Read these off the array that follows. Rows and columns are numbered from 1.
1) The entry at row 1, column 2?
2) The entry just right of the smallest entry?
3) The minimum?
4) The entry at row 3, column 1?
5) The bottom entry of the column that holds the largest entry?
6) The entry at row 1, column 1?
7) The entry at row 2, column 3?
8) The entry directly above 132?
[[120 118 127 125 144 142 151 125 119 119]
 [121 114 122 119 139 141 124 141 119 135]
 [114 125 130 127 141 132 135 127 108 139]]
1) 118
2) 139
3) 108
4) 114
5) 135
6) 120
7) 122
8) 141

W =
[[122 112 100 126 122]
 [133 139 146 129 130]
 [133 139 147 129 132]
 [128 129 127 129 128]
 [124 116 109 127 124]
 [128 128 128 128 128]
 [131 140 147 128 132]
 [126 123 119 128 127]
 [126 122 119 129 126]]
Counting starts at 1.
The entry just right of the centre entry is 127
Report the entry at row 1, column 3.
Answer: 100
Report the entry in row 2 and column 1.
Answer: 133
The entry in row 3 and column 1 is 133
The entry in the top-left corner is 122
The top-right entry -> 122
Report the entry in row 2 and column 3.
Answer: 146
The entry at row 1, column 2: 112
The entry directly below the centre entry: 128
Report the entry directly above the centre entry.
Answer: 127
Report the entry in the bottom-right corner.
Answer: 126
The entry at row 3, column 3 -> 147
Report the bottom entry of the column that holds the smallest entry.
Answer: 119
Report the entry just right of the smallest entry.
Answer: 126
The entry just left of 140 -> 131

M =
[[133 146 127 148 129 132 137 128 126 125 113 121]
 [127 155 125 144 133 123 136 133 127 125 112 105]
 [118 117 142 120 133 113 132 122 132 129 141 102]
 [146 114 133 133 131 133 122 135 106 134 114 130]]
The entry in the top-left corner?
A: 133
The entry directly below 121: 105
The second largest entry?
A: 148
The smallest entry in the last row is 106
The bottom entry of the column that holds the largest entry is 114
The maximum is 155
The second entry, reading row by row is 146
The entry just left of 102?
A: 141
The largest entry in the last row?
A: 146
The entry directly below the smallest entry?
A: 130
The entry just left of the largest entry is 127
The 5th entry, reading row by row -> 129
The entry just right of the largest entry?
A: 125
The second entry on the diagonal from the top-right corner?
A: 112
The 2nd entry from the end, reading row by row -> 114

Read these off the array that follows.
1) Find the last entry, reading row by row.
2) Find the top-left entry.
3) Find the entry in the bottom-left corner.
4) Find the top-right entry.
5) Find the last entry of the smallest entry's row.
6) Find the third-last entry, reading row by row.
[[141 150 135 134 126 119 117 125 143 128 119 113]
 [149 150 131 133 128 117 126 135 143 119 120 117]
 [133 150 135 134 124 123 113 118 143 133 118 113]
 [136 150 140 124 130 123 108 119 143 139 132 120]
 [127 150 122 129 140 129 126 119 143 118 132 124]
 [124 150 136 137 126 120 139 121 143 131 133 122]
 [128 150 124 135 118 133 123 138 143 144 122 128]
 [129 150 128 128 138 130 129 119 143 118 132 127]
 [136 150 123 115 122 135 138 121 143 133 129 117]
 [140 150 134 138 125 116 126 126 143 126 121 113]
 [124 150 135 123 144 132 131 121 143 121 120 125]
 [134 150 121 134 128 130 127 120 143 119 142 131]
 [139 150 139 120 133 122 112 125 143 137 138 127]
 [143 150 129 131 127 123 118 131 143 123 116 117]
 [130 150 122 136 135 137 124 123 143 127 128 126]]
1) 126
2) 141
3) 130
4) 113
5) 120
6) 127

Questions about the array below. Counting starts at 1.
1) Find the entry in row 3 and column 2.
2) Find the bottom entry of the column that holds the smallest entry.
3) Find the minimum.
4) Find the entry in the top-right corner.
5) Find the entry just right of 105.
6) Find the entry directly below the smallest entry.
7) Find the bottom-right entry.
8) Find the entry directly below 117.
[[128 126 120 113 108 122 138 136 127 127 122 109 131 122]
 [127 124 119 114 107 122 135 133 126 125 122 109 128 122]
 [133 133 139 141 148 136 121 125 134 130 135 145 131 137]
 [128 133 140 142 154 133 124 126 130 135 136 150 129 133]
 [133 132 139 141 149 135 116 121 134 127 134 144 130 137]
 [126 133 138 143 153 133 123 123 128 136 137 149 127 132]
 [129 126 119 110 103 122 141 138 127 127 122 105 133 121]
 [124 133 139 144 157 132 122 123 126 136 136 153 126 131]
 [122 133 134 145 152 131 128 124 124 140 138 151 123 129]
 [127 132 136 146 150 134 122 121 129 133 137 149 125 134]
 [129 124 120 116 107 124 135 134 128 124 121 111 129 124]
 [130 125 119 111 104 123 139 137 128 125 121 107 132 122]
 [131 132 140 143 153 135 119 123 133 131 135 148 130 136]
 [127 126 120 115 110 123 137 135 126 127 122 112 130 122]
 [129 133 140 144 155 135 117 121 130 131 136 150 128 135]
 [127 125 120 111 108 121 137 135 125 126 121 108 131 120]]
1) 133
2) 108
3) 103
4) 122
5) 133
6) 157
7) 120
8) 137

[[130 140 113 128 132 113 124 137 148 135 128 132 121 104]
 [119 109 128 121 115 120 114 126 133 138 124 130 135 116]]
The entry directly below the largest entry -> 133
The 1st entry, reading row by row?
Answer: 130
The 1st entry on the diagonal from the top-right corner?
Answer: 104
The entry in the bottom-left corner?
Answer: 119
The entry directly above 120?
Answer: 113
The last entry, reading row by row: 116
The top entry of the column that holds the largest entry?
Answer: 148
The 2nd-last entry, reading row by row?
Answer: 135
The entry just right of 140?
Answer: 113
